(in the rows, 100 means zero)
One turn moves every row onto another: examples first, then more rows asked
boz: 115; 101; 90; 101; 99; 108; 94; 124; 129; 91; 139; 75; 104; 73; 114; 131; 88
Pimut: 105; 95; 118; 117; 77; 121; 97; 136; 131; 95; 107; 88; 97; 73; 105; 139; 87
radun: 74; 115; 82; 80; 131; 120; 101; 107; 111; 80; 127; 86; 125; 113; 72; 101; 107
dilu: 91; 128; 84; 94; 115; 78; 103; 91; 124; 83; 107; 96; 127; 136; 126; 94; 89
fovib: 75; 118; 68; 97; 111; 73; 93; 103; 83; 83; 100; 81; 81; 112; 132; 96; 107
Buki: 92; 127; 103; 116; 94; 86; 103; 82; 107; 81; 78; 100; 137; 140; 92; 105; 95
pilem: 64; 134; 80; 87; 118; 106; 95; 135; 107; 74; 90; 109; 92; 129; 131; 101; 96
Zineb: 76; 123; 59; 80; 115; 108; 93; 101; 78; 104; 94; 70; 104; 103; 94; 85; 100
Beg: 74; 108; 122; 107; 77; 91; 98; 117; 98; 105; 66; 90; 98; 100; 112; 71; 84
gev: 77; 128; 105; 109; 88; 82; 96; 108; 114; 90; 73; 98; 105; 133; 137; 87; 76
kinil: 120; 109; 69; 107; 89; 112; 85; 106; 94; 100; 116; 61; 102; 72; 100; 132; 94
sif: 83; 83; 94; 109; 115; 104; 88; 149; 125; 96; 128; 74; 98; 95; 117; 141; 72
Guzip: 91; 112; 109; 117; 101; 77; 72; 97; 94; 127; 64; 98; 115; 87; 90; 102; 71
Bego: 74; 117; 97; 90; 150; 103; 69; 133; 116; 90; 126; 111; 111; 92; 85; 119; 84
leb: 83; 138; 67; 98; 103; 89; 91; 102; 79; 87; 74; 90; 104; 127; 123; 92; 95
bazi: 87; 107; 99; 119; 105; 72; 104; 70; 108; 73; 109; 85; 126; 130; 87; 114; 109
Mas: 101; 81; 110; 136; 80; 91; 88; 135; 82; 99; 79; 81; 106; 86; 90; 140; 89
kif: 48; 110; 87; 100; 107; 100; 102; 131; 107; 87; 79; 102; 67; 116; 129; 111; 105
vagar: 93; 80; 123; 135; 81; 90; 86; 144; 102; 97; 92; 78; 97; 90; 109; 133; 72
detik: 70; 111; 122; 106; 116; 91; 68; 145; 110; 107; 84; 117; 89; 83; 110; 103; 71
rok: 92; 111; 94; 101; 96; 94; 105; 73; 95; 109; 83; 77; 134; 109; 74; 87; 100
Dag: 81; 100; 102; 104; 108; 64; 115; 88; 137; 90; 108; 94; 109; 122; 131; 100; 98
Zam: 77; 112; 98; 82; 120; 91; 97; 108; 128; 90; 133; 77; 113; 111; 117; 73; 80
gete: 86; 122; 71; 88; 142; 85; 63; 108; 97; 111; 116; 88; 107; 90; 104; 103; 74
vika: 70; 112; 107; 106; 89; 118; 102; 116; 82; 95; 59; 98; 110; 104; 66; 98; 111
Guzar: 104; 99; 100; 105; 89; 118; 91; 141; 128; 93; 123; 82; 87; 69; 122; 130; 86
gat: 120; 104; 87; 120; 77; 116; 89; 100; 98; 100; 101; 65; 111; 75; 84; 140; 95
dabi: 85; 78; 121; 126; 97; 98; 87; 148; 124; 91; 115; 79; 101; 96; 111; 139; 70
mezon: 65; 132; 98; 111; 97; 113; 95; 126; 90; 73; 61; 114; 102; 133; 96; 113; 103
Kegiz: 68; 110; 97; 120; 85; 73; 95; 84; 104; 100; 77; 73; 90; 127; 127; 97; 83
Pedul: 79; 105; 135; 120; 108; 96; 79; 123; 112; 107; 71; 122; 117; 91; 72; 119; 81
Tamik: 79; 121; 83; 105; 122; 103; 68; 109; 74; 116; 70; 100; 108; 87; 69; 120; 88
lezar: 60; 99; 118; 122; 100; 101; 113; 98; 131; 78; 87; 105; 112; 134; 83; 129; 107
zilar: 115; 106; 75; 101; 103; 121; 89; 120; 109; 87; 133; 72; 103; 72; 97; 140; 99
gimel: 56; 114; 110; 86; 113; 116; 94; 150; 113; 78; 111; 99; 88; 103; 111; 85; 91
suk: 104; 85; 59; 100; 123; 100; 97; 120; 102; 106; 120; 71; 117; 90; 96; 148; 96
kef: 95; 116; 84; 102; 134; 90; 73; 85; 101; 112; 105; 93; 135; 96; 66; 120; 84
Ziro: 84; 108; 124; 102; 129; 78; 75; 121; 136; 103; 119; 109; 116; 92; 107; 102; 66
temez: 107; 103; 96; 123; 68; 123; 88; 118; 96; 102; 85; 73; 95; 72; 91; 139; 92
Fite: 73; 101; 145; 107; 93; 101; 106; 124; 131; 82; 99; 105; 119; 109; 89; 87; 91
lubod: 53; 117; 85; 116; 104; 109; 91; 113; 76; 70; 78; 92; 85; 123; 86; 125; 117
Vadi: 110; 86; 61; 110; 107; 90; 95; 115; 79; 111; 96; 69; 115; 84; 94; 142; 99
Vid: 95; 84; 72; 101; 124; 98; 94; 130; 122; 104; 133; 68; 110; 94; 114; 142; 80
Tus: 67; 107; 89; 98; 126; 100; 110; 118; 110; 60; 110; 113; 103; 120; 89; 127; 130
tonob: 109; 98; 113; 124; 64; 113; 92; 121; 119; 105; 91; 76; 97; 73; 108; 131; 80
feden: 74; 122; 116; 107; 109; 103; 108; 116; 134; 68; 94; 118; 127; 141; 101; 113; 96
Bep: 80; 133; 78; 95; 122; 109; 102; 109; 99; 65; 95; 111; 125; 134; 86; 118; 114
bele: 112; 82; 87; 126; 89; 84; 94; 114; 77; 108; 84; 73; 118; 85; 87; 139; 97

rok -> Zineb
temez -> gat
dilu -> pilem
Now find these:
Bego -> Ziro
bazi -> fovib
Vid -> sif

One turn moves every row onto another: examples first, then more rows asked
pabun: 110; 119; 106; 141; 88; 139; 111; 108; 120; 120; 101; 154; 114; 77; 96; 119; 119; 109; 80; 97; 88; 59; 149; 82; 65; 126; 120; 39; 134; 122; 89; 91; 121; 79; 99
nunan: 116; 70; 153; 107; 138; 130; 79; 101; 122; 144; 126; 109; 126; 101; 56; 97; 112; 104; 54; 60; 120; 73; 121; 117; 67; 123; 114; 39; 118; 106; 93; 130; 121; 122; 115
roga: 98; 91; 116; 72; 113; 119; 73; 102; 105; 169; 77; 86; 83; 107; 81; 121; 131; 98; 43; 91; 119; 52; 124; 131; 77; 123; 93; 51; 122; 84; 105; 93; 100; 116; 116
gupo: 80; 114; 116; 82; 92; 110; 76; 94; 107; 178; 149; 113; 104; 96; 85; 102; 109; 126; 71; 77; 115; 117; 143; 139; 77; 122; 96; 47; 131; 104; 114; 121; 75; 126; 135
fela: 108; 118; 54; 127; 85; 138; 73; 107; 122; 116; 105; 129; 117; 75; 84; 138; 133; 139; 85; 100; 91; 52; 114; 100; 60; 123; 112; 31; 132; 103; 80; 98; 118; 104; 106
naku: 81; 94; 106; 124; 65; 134; 68; 105; 106; 128; 148; 158; 87; 56; 102; 131; 115; 89; 75; 55; 83; 72; 134; 136; 57; 150; 102; 46; 106; 89; 83; 124; 110; 88; 132
Dos: 100; 105; 78; 109; 78; 128; 71; 77; 132; 109; 95; 128; 155; 105; 96; 120; 114; 128; 74; 70; 114; 62; 126; 124; 64; 104; 116; 20; 151; 83; 90; 125; 125; 83; 114
Pud: 81; 110; 85; 114; 56; 143; 76; 107; 123; 152; 105; 129; 102; 78; 119; 137; 79; 67; 66; 62; 104; 81; 112; 115; 61; 133; 116; 48; 130; 102; 106; 88; 118; 86; 121
Gopu: 78; 147; 43; 103; 69; 125; 81; 109; 121; 146; 122; 118; 109; 72; 86; 134; 107; 104; 62; 80; 102; 71; 93; 112; 65; 117; 111; 49; 117; 101; 88; 97; 108; 96; 120
visad: 63; 108; 106; 110; 64; 119; 43; 98; 151; 111; 115; 141; 109; 117; 92; 131; 124; 103; 61; 69; 94; 48; 119; 142; 89; 114; 108; 14; 117; 77; 62; 119; 107; 73; 135
Nobet: 104; 93; 108; 72; 74; 121; 61; 100; 120; 151; 111; 115; 89; 102; 72; 117; 123; 149; 52; 101; 90; 84; 138; 146; 72; 94; 107; 29; 159; 94; 90; 106; 73; 141; 127
Zigir: 71; 124; 134; 107; 95; 123; 70; 107; 137; 180; 153; 119; 93; 89; 73; 118; 131; 148; 82; 89; 109; 114; 123; 146; 84; 115; 112; 49; 119; 122; 99; 97; 91; 103; 132
Fabak: 76; 111; 164; 103; 81; 125; 59; 124; 119; 184; 120; 123; 100; 111; 90; 147; 119; 112; 89; 108; 108; 81; 135; 102; 88; 142; 128; 63; 115; 114; 102; 111; 90; 100; 129
tiro: 70; 113; 148; 96; 54; 147; 80; 97; 121; 132; 126; 167; 113; 89; 100; 128; 115; 117; 69; 88; 104; 80; 155; 114; 78; 114; 64; 18; 121; 93; 86; 104; 146; 88; 130
ninis: 129; 73; 103; 109; 67; 136; 92; 110; 127; 138; 122; 97; 99; 103; 49; 143; 100; 91; 59; 86; 73; 74; 155; 123; 70; 119; 100; 5; 135; 92; 72; 77; 104; 88; 139
dezar: 94; 100; 152; 84; 87; 117; 74; 113; 109; 144; 75; 122; 87; 107; 84; 133; 116; 118; 62; 127; 82; 55; 133; 126; 85; 127; 139; 42; 145; 114; 80; 116; 82; 124; 121
lat: 94; 122; 119; 126; 73; 152; 100; 109; 133; 151; 127; 152; 138; 88; 87; 130; 84; 91; 72; 68; 95; 92; 131; 80; 71; 107; 107; 26; 118; 109; 98; 77; 130; 85; 112
Rofav: 113; 85; 134; 83; 102; 113; 71; 87; 113; 162; 94; 98; 94; 103; 93; 105; 114; 98; 33; 83; 121; 82; 108; 134; 64; 115; 85; 39; 124; 78; 121; 109; 106; 138; 111
sifid: 111; 65; 141; 88; 110; 115; 88; 89; 115; 156; 114; 117; 115; 103; 76; 92; 112; 99; 36; 69; 141; 91; 125; 115; 57; 113; 103; 54; 115; 84; 109; 131; 104; 121; 111
Nek: 83; 115; 78; 123; 66; 115; 88; 123; 109; 134; 134; 166; 86; 69; 72; 115; 117; 95; 53; 75; 74; 87; 130; 120; 58; 118; 86; 31; 94; 85; 72; 114; 97; 112; 143
geg: 95; 102; 113; 127; 77; 107; 109; 88; 138; 139; 140; 108; 91; 73; 91; 94; 132; 113; 61; 121; 98; 84; 133; 135; 86; 100; 85; 25; 144; 82; 122; 115; 111; 64; 132
nomip: 74; 103; 114; 115; 68; 135; 62; 107; 124; 96; 114; 140; 88; 89; 101; 108; 128; 99; 82; 76; 98; 66; 122; 148; 69; 146; 129; 50; 100; 82; 63; 129; 119; 66; 128
tenav: 118; 94; 162; 111; 88; 113; 80; 115; 119; 135; 104; 131; 110; 114; 59; 113; 118; 114; 63; 90; 75; 68; 135; 123; 72; 112; 162; 44; 132; 101; 75; 138; 78; 114; 125
lim: 75; 143; 86; 102; 88; 130; 99; 88; 133; 133; 120; 129; 160; 94; 75; 113; 92; 115; 62; 66; 108; 94; 105; 118; 74; 93; 108; 17; 121; 101; 89; 102; 131; 87; 119
pudov: 104; 106; 108; 141; 92; 108; 114; 80; 118; 138; 138; 109; 89; 63; 87; 96; 127; 113; 74; 115; 85; 84; 127; 140; 85; 114; 88; 30; 137; 81; 113; 105; 100; 73; 138
Foti: 110; 98; 147; 126; 130; 136; 83; 99; 138; 174; 138; 114; 94; 88; 61; 138; 150; 119; 48; 78; 102; 61; 99; 112; 73; 107; 105; 35; 105; 108; 92; 99; 90; 100; 102
Kisu: 102; 97; 134; 92; 101; 133; 62; 105; 120; 171; 98; 97; 70; 101; 75; 134; 139; 116; 54; 94; 129; 38; 111; 111; 79; 133; 96; 70; 127; 106; 88; 87; 115; 117; 121
Dabak: 97; 87; 123; 102; 106; 123; 70; 95; 136; 148; 136; 123; 106; 86; 55; 128; 131; 152; 65; 80; 76; 80; 131; 153; 78; 94; 134; 22; 144; 110; 76; 106; 68; 115; 119
reg: 91; 88; 140; 112; 122; 141; 85; 98; 125; 174; 109; 114; 74; 81; 76; 141; 145; 126; 55; 100; 127; 65; 98; 111; 75; 123; 104; 67; 105; 118; 81; 85; 99; 101; 112
ritob: 102; 103; 102; 126; 58; 130; 90; 94; 126; 117; 78; 136; 108; 98; 122; 106; 106; 88; 67; 76; 112; 68; 136; 123; 57; 125; 127; 50; 156; 99; 98; 113; 128; 69; 113
fugus: 96; 121; 126; 93; 86; 121; 96; 116; 112; 129; 126; 115; 129; 114; 68; 113; 86; 87; 42; 119; 104; 64; 113; 112; 50; 137; 114; 46; 127; 116; 34; 105; 125; 97; 145
Diga: 88; 81; 115; 128; 85; 124; 53; 97; 117; 149; 152; 128; 141; 82; 104; 124; 114; 121; 85; 127; 114; 78; 98; 105; 55; 128; 104; 65; 113; 61; 82; 105; 113; 90; 143
fes: 77; 78; 120; 114; 98; 134; 61; 98; 115; 149; 151; 124; 152; 87; 113; 129; 107; 118; 79; 136; 120; 79; 109; 100; 60; 123; 91; 47; 124; 72; 86; 120; 111; 87; 142
lovag: 39; 112; 119; 99; 74; 119; 84; 93; 138; 135; 105; 163; 113; 93; 90; 132; 113; 104; 47; 78; 99; 80; 133; 148; 87; 99; 81; 7; 117; 97; 73; 103; 119; 71; 141
zeko: 111; 65; 108; 102; 66; 129; 82; 111; 143; 134; 113; 95; 96; 99; 56; 145; 96; 92; 55; 95; 75; 78; 147; 141; 72; 122; 108; 1; 136; 95; 79; 74; 121; 83; 130
fug: 96; 98; 165; 111; 91; 123; 64; 118; 102; 161; 118; 123; 119; 111; 86; 111; 92; 102; 91; 89; 102; 113; 132; 118; 72; 144; 132; 52; 110; 103; 106; 135; 95; 121; 137
Keb: 86; 114; 121; 92; 83; 102; 86; 112; 119; 131; 133; 115; 127; 108; 67; 122; 90; 82; 41; 113; 104; 50; 114; 122; 55; 146; 128; 60; 124; 111; 39; 97; 121; 88; 138
piros: 81; 121; 122; 89; 80; 138; 93; 106; 101; 104; 119; 155; 116; 99; 91; 106; 121; 112; 80; 107; 97; 59; 169; 89; 87; 131; 83; 24; 103; 85; 68; 115; 116; 92; 117
Nito: 90; 116; 87; 114; 86; 129; 68; 117; 106; 102; 118; 149; 106; 91; 78; 111; 106; 111; 73; 98; 72; 64; 133; 100; 80; 128; 78; 1; 100; 85; 62; 107; 103; 133; 130
Mebak: 120; 91; 145; 118; 138; 139; 87; 121; 135; 154; 121; 104; 112; 103; 41; 108; 142; 113; 54; 69; 102; 74; 114; 121; 64; 100; 122; 32; 99; 102; 89; 112; 108; 101; 111

Foti -> Mebak
fug -> gupo
Now find these:
Diga -> pudov
Nito -> piros
ritob -> Pud

